rotation steps, each row followed by its count of steps:
The counts run from 0 to 347.
[116 130 155 100  65 148 136 159 187 138 152 137 127 171 159 186 134 123
 131 145 115 144 134 176 141 126  94 164 132 112 121  78 124 113 157 121
  92 127 155  88 105 145 132 109 140 119  94 113 116 142 168 120 142  97
 104 116 134  78 106 124 138  92] | 193
[115 151 128 143 147  97 119 142 147  98 105 102 132 108 137 146 137 101
 145  69 115 117 136 104 109 122 127 108 132  79 121 101 134 138 159 171
 125 172 151 159 171 103 101 131  94 145 121 165 140 140 167  79  89 133
 131 100 115 209 131 128  97 147] | 85
[134 100  95 134 190 102 158 121 118 134  77 150 107  99  87 112 126 141
 123 102 107 129  65  87 136 123 133 115 122 141  95 161  73  98 111 137
  82 144 171 128 142 166 113 130 118 104 134 121 142  84 151 138  86 127
 137 144 127 169 119 111 178 109] | 150
[136 121 111  85  73  96 119 147 157 111 129 114 150 139 143 157 141  89
 129 154 120 141 157 133 135 113 173 154 169  73 109  85  94 135 136 117
 104 131 153 133 116 167 128 105 102 122 104 139 141 114 120 100 108  67
  68 108 129 102 126 154 175 131] | 81
[127 129  98 101 103  89 111 146 148  87 112  99 166 116 128 144 128  82
 129 128 115 120 138 122 131  99 202 129 169  64 128  79  95 159 143 131
 130 146 144 151 132 152 117 111 102 143 127 154 150 105 127  82 112  80
  78 104 128 158 125 151 152 154] | 197
[121 115 124 161 118 103 152 120 185 172  92 161 101 150 108 170 116 149
 109  78 156 136 117 108 123 162  70 129 109 107  95 164 145  81 140 127
  73 156 137 117 154  93 120 155  74 122  85 152 108 152 119 116 107 128
 145 125 122 117 134 135  91 113] | 182
[ 76 135 157 130 159 151 115  98 125 119 186  90 133  85 134 127 136 114
 103 113 119 151 139 151  88 155  88  95 122 129 152 156 168  71 136 137
 120 136 109 127 184 105 109 153 108  95  96 130 136 148 156 126 125 116
 148 127 106 185 129  89  97 168] | 279
[131 106 120 137  93 115 139  94 168 138 153 149 123 124 110 149 118 141
 106 152 166 160 142 138 104 146 122 102 153 117 123 190 176  68 109  84
  98 133  87 113 136 114 131 142  77 119 101 115 142 152  57 125 112  93
 114 136 115  92 147 144 129 148] | 70
[114 114 123 134 100 101 143 148 193 170  87 128 127 157  96 154 144 108
 102  78 141 103  90 137 155 125 107 157 114  80  93 101  98 127 159 136
  91 142 164 111 140 107 107 117  94 118  74 156 125 113 145  97 132 105
 108 100 151 124  91 141  90 125] | 104
[ 91 122 127 137 150 140 130 142 160 106 110 169 106 114 153 144 128 162
 122 102  96 139 110 121 135 134  85 151  98 162 138 133 108  79 155 147
  83 150 153  78 178 150 114 131 154 111 120 153 143 138 191 168 117 107
 167 140  84 156 101 108 154  76] | 39
[ 94 118 147 116 157 159 128 101  97 132 208  83 139  91 132 119 139 113
  99 156 121 168 141 151  92 166 102  89 138 143 159 165 163  68 105 117
 117 106 106 134 155 128 123 147 117  98 109 101 137 122 145 130 116 105
 132 150 117 168 137  89 137 165] | 223
[125 128 151 117  75 124 150 141 199 124  94 160 108 135 126 164 155 110
 134 103 132  94  96 168 129  85 114 153 111  89  84 102 104 134 162 139
 104 167 165 102 127 130 111 107 118 114  97 146 136 158 157 112 120 120
  93  71 152 124 108 112 119 115] | 248
[101 133 106 118 171 119 117 131  79 134 127  77 136  79 115  95 139  72
 129 118 103 120 149  96 121 141 166 106 161 107 131 106 107 135 101 153
 116 129 132 159 180 132 108 155  98 119  97 138 149 118 129 108  87 122
 108 123 149 219 144 131 140 174] | 140
[144 121 128 124 125 159 147 133 114 170 172 128 102 162 147 162 101 134
 160 172 113 168 170 116 124 188  91 128 159 151 135 120 148  74  99 101
  81 100 123 107 118 152 153 150 131 127 112  77 111 148 116 144 108 141
 128 152 131  97 155 143 167 103] | 60
[152 111 137 126 174 161 171 129  92 187 144 111 111 144  93 127 117 102
 155 133 106 113  78 151 124 142 116 100 139 129 104 103 118 127  98 133
 113  97 141 126  77 143 119 126 147 132 127  54 109  87 153 126 117 188
 112 127 188 157 128  91 123 131] | 55
[129 134  81 118 127  90 113 167 138  82  82 140 158 125 138 134  91 121
 158 138 100 115 133 107 154 104 210 121 176 109 153  87 126 165 126 126
 128 138 131 122 130 163 112 109 144 176 164 129 150  92 118 104 114 121
 101 139 103 171 125 159 139 110] | 63
[109 132 149 128  81 106 125 133 208 118 118 133 139 145 121 170 151 113
 105  77 144 116 106 159 132 106 107 135 116  62 101 121 136 124 176 140
 113 164 148 124 139  93 106 114  81 128  93 164 130 138 152  85 124 100
 110  87 126 125 109 120  79 138] | 220
[106 150 137 140 111 160 123 138 157 120 140 173 103 111 159 132 103 130
 161 131 134 116 167 149 116 138 122 110 143 155 160 125 195  98 119 124
 115 161  83  79 172 113 122 156 141 147 128 116 137 212 100 145 133 163
 125 112 113 165 156 133 105 128] | 269
[132  95 115 118  94  98 139 105 178 115 119 157 140 123 106 160 133 150
  97 149 144 157 103 129 129 121 135 131 135 108 102 190 116  80 134  90
  89 140 138 107 133 148 128 114  88 101 107 140 146 112  99 128 113  44
 108 140 103  70 109 131 161 121] | 243
[ 91 120 138 139 172 163 136 122 115 193 140 100 123 121  88  97 120 102
 109 103 130 101  92 153 137 160  95 101 118 137 145 122 150 117 109 141
 123 104 110 110 156  99 112 151 136 127  81 110 115 123 150 132 141 175
 140 136 163 191 108  92  66 160] | 334
[120 121 105 121 159 132 132 131  83 145 142 114 109 101 141 129 117 131
 130 149  93 166 171  65 125 184 121 123 154 161 136 138 108  78  91 129
  75 107 134 132 171 163 139 165 117 104 102 121 138 122 129 147  91 102
 141 163 111 144 155 149 197 124] | 61
[ 97 124 135 142 153 147 120 147 165 112 138 141 149 129 144 143  87 158
 117 104 106 130 102 159 143 150 107 107 118 143 181 119 178 104 147 116
 134 133 110  82 136 112  99 124 174 155 155 119 131 114 168 141 161 151
 165 160  85 174  98 106  75 108] | 240
[ 87 122 104 114 137 162  95 135 118 148 155 120 135 105 144 102  88 125
 112 167 105 138 162 152 148 172 153 108 164 167 196 121 165  97  92 106
 125  93  83  82 164 137 127 156 163 129 113 108 146 129 106 156 149 113
 127 163 102 160 124 132 132 129] | 329
[138 125 103 121 169 112 130 144 128  70 100 150 142  99 122 121  98 146
 146 135  93 121  82 130 143  92 190  94 157 136 141 126 117 138 117 128
 131 147 146 115 112 174 103 100 160 155 191 104 155  79 141 131 111 144
 118 154 110 192 108 110 149 115] | 207
[128 112 111 123 170 147 142 146  83 207 135  80 125 146  96 115 102  79
 135 135 103 120 124 121 146 171 139 109 155 120 133  71 111 145  88 125
 116  84 128 134 115 139 117 152 135 139  95  76 112  90 138 113 124 167
 108 147 179 163 135 124 128 140] | 83
[133 139 106 147 141 120 126 153 154 127  93 142 136 135 118 134  77 120
 169 104 128  93 116 139 145 113 167  96 159 113 150 103 178 166 120 127
 138 150 101 107 128 112 101 124 148 198 152 112 130 128 105 104 132 183
 118 131 128 193 131 140  66 125] | 180
[ 93 130 129 138 138 126 104 156 185  84 132 143 157 130 162 146  96 161
 126 107 110 134 114 165 142 137 122 113 125 127 188 121 185 115 160 122
 138 143  99  84 141 106 104 117 159 164 158 131 137 121 151 127 159 129
 162 150  67 170 105 124  77 108] | 68
[ 72 149 164 124 138 161 117 120 132 129 165 112 108  85 155 113 153  96
 128 118 108 120 155 146 105 141  94 127 117 143 143 115 143  90 131 163
 111 153 128 113 201 116 125 157 126 102  83 142 147 191 168 134 118 137
 134  97 125 192 138  95 127 151] | 307
[158 124 154 132 134 155 177 136 124 178 139 134  94 165 119 156 114 107
 169 131 120 114  99 145 119 130  94 116 133 125  88  85 133 130 116 127
  97 124 147 117  74 141 131 116 137 144 123  60 107 135 148 118 113 200
 111 110 195 128 140 114 118 107] | 171
[ 97 126 109 105 126 155  95 138 126 118 141 126 141 105 140 104  87 128
 130 173 102 125 158 158 148 143 190 104 172 162 193 118 165 120  91 101
 139 114  78  78 160 153 123 140 168 150 136  99 150 130  96 148 146 114
 104 153 107 168 125 133 134 138] | 157
[129 119 138 130 187 150 162 124  83 170 132 113  93 111 109 120 145  95
 148 106 107 117  99 102 115 143  99 106 122 140  88 122 102 104 110 162
  90 137 162 149 146 143 121 153 123 103  97 100 133 130 168 131  85 174
 133 109 169 190 141  94 149 142] | 228
